which system made each run:
dumum, trace 1 (9 x 20):
[[ -2  14  17 -14  21 -30  30  13  18 -12  -9  -7  -1  -5   6  -1 -23  29
   24  13]
 [  7 -17  25 -24   1 -10  -2 -12   1 -15  38  11   5  -5  30 -15 -14  -6
   30  -9]
 [ 14 -33 -25 -20 -10  10 -10 -27 -10  20  20 -18  14   8   3 -31   0  -3
  -11 -11]
 [-12 -14 -41   3   0   9  31   7  -5  36 -30 -13  -6  -2  -8 -12 -19  13
    2   1]
 [-27 -12   7  15  -7   2  34  36  -8  -7  -9  26  -9 -14  18  21 -20  -2
   21 -12]
 [-10 -15  17  14 -32  11 -10  12  -4 -29  43   8  14  -3  13  12  -1 -10
  -29 -15]
 [  7  15 -26  23  -4   2  -8 -14  13   5  24 -22  11  -8 -21 -14  -2   2
  -52  25]
 [ 16  20 -13  29  43 -21  25 -14   3   9 -16   7 -23 -29  -3   5  -2  -1
    6  33]
 [ 21 -18  25   0   9  -7  -5 -25 -22 -33   1  12 -22  -6  34  38  13  -8
   33  -4]]
runik, trace 2 (9 x 20):
[[-16  29 -14  44  16 -17  40   2  32 -13  53  10 -24 -22   0  -8 -33  11
  -21  48]
 [ 42   5  10  17   5 -37  14 -14  -3 -27 -22  47 -38 -20  23  -6  32 -38
   20  20]
 [ 20 -28   4   3 -37   1 -29 -21 -42 -22 -36 -29   6 -13  12  59  24 -17
  -27  -3]
 [-31  17 -26   8 -23  19   5 -11  13  -5  -2 -55 -16  16 -14  38 -35  37
  -13  44]
 [-32  20 -17 -22 -12 -32  25   4  29  15 -23  20 -48  15   8 -38 -11  -7
   34  41]
 [ -5 -31   0 -26 -42 -20 -14  14 -22  20 -38  25  22 -38  21 -26   4 -54
    6 -10]
 [  8  -2  -9  28 -26  32   0  33  -5  -7 -17 -31  59 -42 -27  16 -30   7
  -35 -12]
 [  6  59  10  19  23 -17  28  32  44 -21  -7  -6  -2  14 -37  -7   0  38
  -26  23]
 [ 19  20  39 -36   1 -73 -19 -18  13 -22  12  18 -14  11  21 -30  40 -18
  -13  17]]
kavoz, trace 3 (9 x 20):
[[ 29 -14  32 -30  11  19 -49  -2 -11   6   0   5  53 -24   1 -16   9 -24
   24 -32]
 [ 24 -12 -31  25 -30  39  21  31   0  -3 -36 -25  41 -26 -30  -3 -30  15
  -16 -16]
 [-35  45 -16  18  17 -19  42  32  30  11  -6  -3 -24  29 -29  -7  -5  37
  -37  21]
 [ 15  22  49 -26  44 -30 -18 -18  24 -21  58  20 -11  35  11 -23  31  13
    9  -5]
 [ 69 -61  -9  -3 -18  24  -5 -38 -19 -20  33  -5  27 -17  24 -29   2 -12
   11 -38]
 [-11 -38 -70  34  -2  12  55  -4 -28  47 -31 -14 -12 -27   0   3 -26   2
  -18   4]
 [-58  37  17  -6  72 -21  13  10  -2  35 -25  14 -41  24  -3  39   8  22
   30  15]
 [  6   1  62 -32  -1  40 -57   3   6 -40  23  13  10  41   9  23  18   2
   60 -34]
 [  4 -40 -35  25 -82  68 -13  21   2 -14  24   0  39 -17  -8 -24 -27 -28
  -20 -24]]
pap, trace 4 (9 x 20):
[[ -1  10 -10  10 -14  37  23  20  17 -28 -34  11 -52  66 -12  20  16  32
   35 -14]
 [  0   6 -41  34 -32  -7  17  27   1  13 -34  40 -30  17 -18 -31  44 -32
  -48  -3]
 [  5  30  -5  49  -5  17 -34  15   2   3  -7   8  33 -62 -30   8  -1 -45
  -41  33]
 [ 57  31  40   8   1  -1 -18  -4  20 -65  -1 -35  29 -22 -11  30 -11  26
    2  21]
 [ 17   9  32 -51 -12 -69   4 -15   7 -31   2 -29 -11  41  15  -2  29  35
  -34   2]
 [-49  -2   6 -57  -9 -37 -51 -29  -9  46  12   0 -13  20  17 -18  24 -33
  -15  21]
 [ -1 -26 -12 -28  -8  60 -61 -34 -10  29  -9  -7  15  -5   0 -13 -13 -31
   68   0]
 [ 33 -41 -31 -16 -20  43  36  17  -8   6 -57 -26  26   8 -12 -16 -26  34
   40 -48]
 [-47   2 -11  -1 -20 -27  71  81  11  18 -33  20  13  -9  -7 -24 -29  17
  -22 -23]]
pap, trace 5 (9 x 20):
[[ 40  13   3  18 -24  13  19  18  39 -48  23   7  12   7 -16 -33  -7  18
   -9  -3]
 [ 27  10   6  -3  17 -58  18  -4   6  -1  22   3  18 -18   2 -38  16   1
  -58   3]
 [-18  12  41 -22  38 -27 -42 -20 -11  11  41 -10  26 -25  14  17   0 -11
  -13  11]
 [  6 -13  25 -36  18  26 -34 -37  -5 -12  29 -25  -2  38  16  22  -1  22
   44  -9]
 [ -2 -31 -32 -33   2  12  18 -14  -9  35 -17 -12 -21  59  -1 -26  15  25
   13 -32]
 [-47   0 -32   7  11  16   9  37 -10  66 -37  28   3  -6 -15 -26  -2 -21
    5 -17]
 [  0  10   9  46  -4  57   1  52  10 -17  -8  36  28 -36 -17   7 -21 -21
   27 -17]
 [ 47   4   9  42 -21   8  41  30  21 -65  26   1  16  -2  -8  -3  -9  31
  -35 -20]
 [  2  30   9  10  21 -70  24  -4  16  -7  48  -3  -2  -4   1 -20  11  16
  -80  27]]
foso, trace 6 (9 x 20):
[[-12  -4  26 -60  50   2 -18   1  -5  37   4 -15  16  66  -9 -18  33  37
   10 -57]
 [-25 -33  12 -33  18  46 -13  24  -7  35  37   5  49  20   0 -30 -18  14
   29 -70]
 [ -4 -28 -20  19  -3  40  58  55  13   7  34  29  27   8  -5 -50 -31  23
    5 -62]
 [ -2  23  20  35  41 -28  70  59  22 -13  34  43  14 -11  -2 -25  -8  24
  -28 -31]
 [  5  33  62  21  46 -30  11  13  23 -44  77  18  22 -33  16  18 -19  13
   -9   6]
 [ 14   2  12  29   8  15  -2 -48  15 -51 102 -15 -24   5  25  26 -29  20
    3  33]
 [-10  -2 -39  27  44  11  21 -63  -1  16  45 -22 -69  41   9  25  -1  30
   -4  37]
 [-41  16 -11   9  89  20  -7 -29 -26  61 -22   1 -43  14  -3  44   6   7
   43  16]
 [-42  -6   6  22  15  80 -38  20 -25  23 -30  31  -5  -5  -4  51  -2 -31
   70 -19]]
kavoz, trace 7 (9 x 20):
[[ 14  23  41 -27  35 -39  -5  -4  12 -17  -9  22 -21  20  11  -4  28   7
   27   4]
 [ 37 -43   9 -26 -37  14 -18 -17 -19 -25   9 -21  24  16  18   2  10   4
    2 -40]
 [-25 -26 -52   7 -33  11  28   1  -6  34  -3 -26   8 -22   0 -16 -46   4
  -14  15]
 [-40  40  13   1  46 -38  29  25  16  24 -24  31 -28  -8   0  -4  -3   1
   21  22]
 [ 23   0  65 -26   9  -4 -27  10  -6 -45   7  15  12  27  16  27  32   9
   23 -38]
 [ 12 -48 -24   9 -67  44  -3  -6  -8 -26  32 -35  29  -5   6   3 -31   5
  -24 -16]
 [-43  15 -50  33   0 -24  46   9  16  37   0  14 -31 -29  -2 -24 -35 -11
  -20  52]
 [  1  35  57 -11  67 -58  -3   1  -4  -9 -14  41 -29   5  15  19  45  -8
   21   6]
 [ 51 -42  33 -24 -31  31 -44 -30 -29 -52  10 -34  28  16  18  42  19   9
   12 -43]]
zimo, trace 8 (9 x 20):
[[ 54  -6  -8 -15  19 -17   4 -48   2  -7  -4 -28  -6  -5   6 -13   1  15
   18  19]
 [  0  -9  -2 -38   5  -8  12 -24   3  -1 -20 -19 -30  35  14   8  -6  30
   47   7]
 [-44 -26   4 -28 -29  21  -7  12  -9   3   0  10 -17  38  21  14  -8   0
   36 -19]
 [-31 -37 -18  10 -35  38   0  29 -22  20   0  19  15  -8   7  -2  -7 -26
   -5 -36]
 [ -8 -10 -22  37   0  -2  35  38 -15  23 -15  16  24 -43  -9 -10  -6 -15
  -41 -17]
 [  7  32  22  23  22 -49  31  32  13 -18  -3  12  15 -34  -5   0   0   7
  -44  13]
 [ 31  34  39   1   0 -38 -14 -16  23 -56  33 -12   2  -7   4  10   7  10
  -24  34]
 [ 41  -2  -6 -14 -13  -2 -29 -71  13 -27  32 -32 -26  20  11  -8   5   4
   11  42]
 [ 11 -30 -32 -29  10  12  -7 -60 -13  27 -16 -10 -50  30  21  -8   6  -3
   54  14]]
runik, trace 9 (9 x 20):
[[-11  24   9  -9  13   1 -24   1  20  12  30  -5  26 -16 -13 -25 -17  -6
   -4  20]
 [ 47   1   4   0   0  17 -10  -5  16 -15   5  14  11  -1 -11 -37  10  -6
   16  -9]
 [ 33 -13  -3  -8  16   0  -3 -10 -14   5 -15 -18  16  21 -11  -4  28  18
  -22 -31]
 [ -9   5  14 -23  37 -10  -4 -17  -1  11  18 -30  11  13   2  11 -11  32
    2   2]
 [ -3 -10  15 -23   4   9  -1  -7  12 -13  28  10  -6  15  20 -13 -16   7
   45  -5]
 [  1 -36 -12   0 -13  16  20   9 -17   7   5  13   1  14  13 -11   4  -3
    5 -41]
 [-22  -5  -5  18  33   4  25  17 -16  27   8  -1   9 -12  -2  14  -9  13
  -20 -18]
 [-15  25  28  17  35  -4   0  14   9 -10  21  25  -4 -14   5  18  -5  -5
   15   8]
 [ 13  -2  16  16 -14  13 -24  -3  -4 -31  21  27 -15  11   6  10  29 -24
   -6  -8]]
dumum, trace 10 (9 x 20):
[[ 23 -35 -41 -38 -25  11 -28 -59 -19  34 -28 -50   5   4   0 -18  -1  -5
    5  15]
 [-26 -10 -40 -15 -28   1  29  18  -2  34 -85   0 -28   3  -3 -14 -16  -4
   40  12]
 [-52 -18  30 -11 -50 -17  17  65 -14 -15 -27  44   2 -10  29  19  -3 -24
   10 -31]
 [-11  -6  25   1 -57   2 -28  38   0 -24  35  -9  62 -19  -6   1  -5 -14
  -71 -19]
 [ 38  37 -25  31   6 -16  17   3  33  -5  10 -25  33 -40 -41 -44 -17  11
  -65  38]
 [ 53  16   9  23  62 -62  61 -20   8 -20  -9  13 -26 -41  19  -7  -5  15
   19  31]
 [ 37 -44  36 -32   4 -22  -2 -64 -25 -45  34 -17 -24  -1  64  37  -5   9
   50  -3]
 [-10 -40 -41 -52 -63  31 -45 -67  -1  16  18 -51 -18  40  14 -17 -18  -2
   25  25]
 [-64  -7 -67 -17 -26   5  10  14  -3  83 -64  17 -34   3 -13 -44 -10 -36
   17  27]]
zimo, trace 11 (9 x 20):
[[ 20 -12  -7 -49 -16 -75  43 -26 -10  -4 -67 -52 -21   6  20  10  -5  38
   -2  25]
 [-57  -3  34 -58 -46 -38  -2   1  15 -22  -4  -3 -27   8  45  17 -39  -1
   60  31]
 [  6 -53  -5 -14 -87  35 -20   6  -8 -33  12  34  -4   1  35 -21  -6 -47
   38 -24]
 [ 25 -67 -63  15 -50   2  38  -1 -44  25 -47  -4  10 -29  12 -19   3 -25
  -38 -30]
 [-36   5  -6   3   9 -72  68  40 -14  26 -54   5  -3 -54  17  10 -27   1
  -18  18]
 [ -6  35  67  -1 -30 -53  12  46  26 -71   4  38   3 -31  24  18  -8 -12
    7  19]
 [ 59 -12   5   5 -82  -6 -32 -32   6 -76  28 -18   6  -5  11  -4  16 -19
  -43  21]
 [ 31 -30 -66 -16 -21 -32   5 -83 -14  27 -12 -44 -35 -16  18 -28  -5 -14
   -9  58]
 [-15 -11   7 -42  33 -46  27 -22 -11  25 -53  26 -53  -6  43  -2  -4 -10
   91  18]]
lago, trace 12 (9 x 20):
[[-25 -37 -18  -3 -42  31 -27  -5 -34  14 -22  -2  -4  -2  11  28   1 -34
    7  -9]
 [-12  -1 -27  25 -34  38   8  41  -5  10 -49  -5  23 -15 -27   8 -14  -6
  -14 -10]
 [ -7  43  13  28   0 -11   5  55  20  -8 -22  31  17 -24 -27 -13  12 -17
  -30   4]
 [ 19  29  49  17  22   0 -36  10  18 -35  49  25  26 -11  -8  -1  21 -17
  -17  -3]
 [ 57   5  12   6  18  20 -22 -39  14 -38  46 -36  14  15 -10   2   4  30
   -6   4]
 [ 38   8 -12 -30  12 -33   7 -52   6  -5 -20 -51 -28  30  -2  -2  10  39
   -2  32]
 [-31  -8   8 -62 -11 -40 -17 -28 -13  20 -41 -11 -37  24  29  12  10  -5
   39  21]
 [-42 -44  -3 -41 -56  30 -17  18 -17  16 -22   6   7   7  23   1 -23 -21
   52 -25]
 [-15 -27 -35   5 -48  27  33  59   1  22 -27  -1  47 -25 -15 -36 -37  -1
  -15 -34]]
foso, trace 13 (9 x 20):
[[  2   8   3  38  88   4  -8 -22 -35  37  14  -4  -1 -11 -12  37  31   0
  -36 -10]
 [  7  22  16  20  39  69 -35  -3   3  -7  -8 -26  25  -5 -30  44 -22  20
   44   1]
 [ -3  10  -6  22 -20  62 -19  15  19 -26   6  26 -33  62 -22   4  29   0
   18 -17]
 [-13  13 -14  27  29   9 -17  10 -10  35  20  28  -1  23 -23 -18  51 -22
  -62 -23]
 [ 39  16  10  21  57  27 -24   0   0  15   5  -5  54 -40 -29 -14   1  -4
   -5  -9]
 [ 60   3  21  16   0  39  -5   3  16 -56   4  -3  11  22 -12   8  11  27
   24 -27]
 [ -4   8  12   0   0   1  -1   3   5 -20  35  -8 -14  65  -8   9  36  31
  -49 -26]
 [-18  19   5 -16  56   1 -24 -15   7  47  44 -18  21  15 -18 -24   3  15
  -20  -1]
 [ 32 -17   2  -4  46  42  -3 -15   2  10  22   9  14  -4   4 -24 -14   6
   64 -27]]
sim, trace 14 (9 x 20):
[[-47  11  27 -17  22  -9 -20  38  -8  35   5  20  27   5  -7  -5  17 -10
  -20 -31]
 [ 18  17  21  21  43  36 -13  18  12  -1  19   0  46 -26 -23   1 -15   7
    8 -13]
 [ 44   5  19   2  23 -10  36  11  21 -37  26   5   5  17  -2 -21   0  37
    4 -23]
 [-20  -5  18 -24  35 -35  13  -8  -9  16  37   5 -12  33  19  -4  19  20
  -16 -19]
 [-10 -10   3  -7  45  26 -30 -30 -10  35  40   2  10  -3   4  -8  -5 -11
   23  -6]
 [ 33 -27 -17   9   2  46   9  -4   0  -7   7  14   2  11  -3 -25  -4   3
   40 -31]
 [-18  -9   1   1  -4  13  30  27  -3  -8 -11  15 -25  45   4  17  11  23
   10 -34]
 [-48  23  26   9  17  12 -21  11   2  -5  21  18 -21  18   1  39   5  -4
   13   8]
 [ 19  19  15  31   2  24 -34  -5  13 -25  36  31   0  -9  -4  -6  17 -30
    3  10]]
sim, trace 15 (9 x 20):
[[ 11 -39 -17   4 -28  -3  29  -1 -23  -8  -6 -27  10 -13  17  18 -16  12
  -23 -15]
 [-38  -1 -23   3  -7  -9  28  -5   4  14   7 -24 -20  -2   9  14 -35  19
   -3  32]
 [-13  -3   2  -5  -5 -19  -1 -12   0   3  -4  19 -19 -31  25  -4 -17 -29
   36  32]
 [ 20 -36  -9  16 -33   4  -1  -6 -27 -14  -8  11   8 -30  21  11   5 -31
   -9 -13]
 [ -6  -7 -34  31 -19  10  29   2  -8  -2  -7 -25  -9  -1  -7  21 -12  19
  -39   9]
 [-21  26 -10  -1   8 -29  15 -12  14   2 -18  -6 -40  -2   6  10 -12   5
   13  51]
 [ 15 -12  15 -17 -18 -24 -32 -27 -14  -9 -12  11  -5 -27  27   4  16 -42
   15  20]
 [ 22 -32 -30  13 -46  22  -8  -7 -19  -1  -7 -23  23 -10  -4   2   2 -10
  -42 -12]
 [-20  16 -38   6  -8  -2  35  12  15  17 -32 -25 -13   7 -22  -4 -24  27
  -14  27]]
lago, trace 16 (9 x 20):
[[-52  53   7  -3 -20  33 -13  60  39  -2 -42  12  -7  37 -40   3  -6  12
   21   9]
 [  7  22   7 -12 -31   4 -37  25  39  -4  26  45  21   5 -19 -79  18 -41
  -11  -2]
 [ 55 -13  21 -14  23   1 -39 -13 -11   5  31 -21  73 -26 -13 -33  17  -7
  -38 -33]
 [ 44  21  23 -13  72  -4  15 -11   2  -5 -19 -45  28   2 -19  19  -7  64
   14 -11]
 [ -3  23  25 -39  28 -39  31  -4  30 -19  -4  10 -50  55  17  -9   6  42
   50   9]
 [-37 -40  -1 -58 -36 -15 -10 -28  -2  11  50   6 -27  43  42 -33  -4  -8
   17  -7]
 [-22 -58 -51 -22 -18  24   4 -20 -30  61  -2 -35  29 -22   9 -21 -37  -7
    1 -15]
 [ -7 -13 -28  20  31  -5  55  39 -22  45 -69  14  16 -49  -7  -5 -21  -3
   12 -17]
 [-29  14  37  36  25 -14  38  67  -1 -15   8  70  -9  -9  11  18  10 -12
    2 -36]]

runs to name:
trace 17 (2 x 20):
[[-65   9  11 -52  -6  17 -20  46   6  41 -10 -21  39  48 -28 -11  -7  32
  -14 -40]
 [-16  -6   3 -24  -2  18  -4  40  30  29  29  43  39  -2  -6 -87 -16 -21
   27 -35]]
 : foso
trace 18 (2 x 20):
[[ -6  13  14  37  74  -5  58  27   4  -1  47  16  -4  18  -5  11  -1  48
  -22 -34]
 [ 26 -15  15  25  46  30  20 -31   4 -34  82   8 -27  33  21  14   0  33
   24 -23]]
 : kavoz
trace 19 (2 x 20):
[[ 45  13 -17  27   4   2   5 -56   6 -35 -23 -31 -38 -34   8  39 -26   5
   44  70]
 [ 29 -35 -16 -25 -76 -44  -3 -47  -9 -36 -10  -8 -47  17  41  -4  25 -21
  -11  26]]
 : sim
trace 20 (2 x 20):
[[ -6  -7 -45 -33 -72  33 -14  -5  28   4 -41 -28  -7  22 -16 -37 -31   2
   39  27]
 [-16  -7 -39 -37 -25 -14  30  38  11  56 -63  -6  23   2 -22 -64 -13   2
   -4 -14]]
 : runik
trace 21 (2 x 20):
[[ 24  -4  18 -20  16   3 -14  13  -5   5  -4   3  36  14 -12 -24  26   7
   -9 -43]
 [ 20 -13 -17   8   5  24  16   7   5   4  17 -27  35  -4 -15 -17 -23  28
  -18 -20]]
 : kavoz
trace 22 (2 x 20):
[[-35  33  -6   3 -34  41  -5  32  35 -18  -3 -31  -1  47 -37  13 -21  42
   -8  12]
 [-38  53  38 -17  -6 -31 -11  41  42 -11  -4  42 -11   7  -6 -26   5 -19
   16  28]]
 : sim
trace 23 (2 x 20):
[[ 33 -28 -19  12 -21  27  18  -9   0 -20   6 -11   8 -11   6  -8 -25   6
   15  -8]
 [  1   0 -15   7  14  -7  42  17  -6   7 -34  -4 -13  15  -7   9   4  30
   -5 -15]]
 : runik
trace 24 (2 x 20):
[[-31  14  14 -18   4 -29 -14   8   5  16  20 -12  23 -13  -2  -7  -8  -1
  -38  13]
 [ 29   6   5   6  -3   5  -5  -7  22 -24  30  10  13 -23   2 -27 -15 -10
   14  16]]
 : runik
trace 25 (2 x 20):
[[ 35 -17   1  20  23  12   7 -11 -33  -6 -34 -24  17 -34   3  44  -1   8
    5 -12]
 [ 21  -1   1   4 -44  21   6  -5  18 -55  -6 -16 -19  27   3  20  -9  23
   21  11]]
 : dumum
trace 26 (2 x 20):
[[-39 -15  32 -22  12  45   1  44 -13   2   0 -13  27  53  -8  41  -5  49
   16 -73]
 [-45   1  -3  17 -27  63  10  41  36 -10  71   5  23  11 -10 -17 -60  21
   14 -14]]
 : kavoz
trace 27 (2 x 20):
[[-13   1 -16  40  -9  22  16  11  -3  -3   4  -4   6 -42  -1  25 -38  -6
   -2  20]
 [ 19   8  -5  26  -9 -24  37  -1   9 -33  -3  10 -26 -23  14   5 -12  -1
   -1  27]]
 : sim
trace 28 (2 x 20):
[[ -7 -29 -37  32 -39   7  32 -30 -25 -21 -18 -31 -50  -1  24  68 -21   9
   -5  30]
 [-73  14  -6 -16 -11 -21 -19 -25  -6  23  -9  10 -66  26  22  35   3 -21
   22  53]]
 : kavoz
trace 29 (2 x 20):
[[-16   3 -46 -17 -17 -53  47 -20  10  26 -45 -27 -35 -28  13 -19 -40   6
    9  66]
 [-18   5  48 -45 -13 -59   8  18   9 -24 -15  56 -35   4  45 -13  12 -27
   60   7]]
 : zimo
trace 30 (2 x 20):
[[-37 -17 -11 -20  15  -4  29  19 -19  42 -52  12 -11  -8  14   6 -16  -2
   45 -13]
 [-47   7  43 -23   3  10  -3  50  -5  -4 -21  11  16  17   3  38  -8  16
   31 -36]]
 : kavoz
trace 31 (2 x 20):
[[ -7  14  25  16  34  11 -22   6   8   3  60  38  10   2  -2 -16  19 -19
   -8 -14]
 [ 38  -4  -9  18  49  21 -17 -27 -14  16  15 -14  16   5 -20  -2  29   7
  -28 -22]]
 : dumum
trace 32 (2 x 20):
[[-51  -9   7  14  27   2   9  23 -19  29  26  37 -15  23  10  15  18  -6
  -15 -31]
 [-17   1   9  33  21  46 -28  13 -16   5  26  -8  35 -10 -16  40  -2  -2
  -26 -21]]
 : dumum
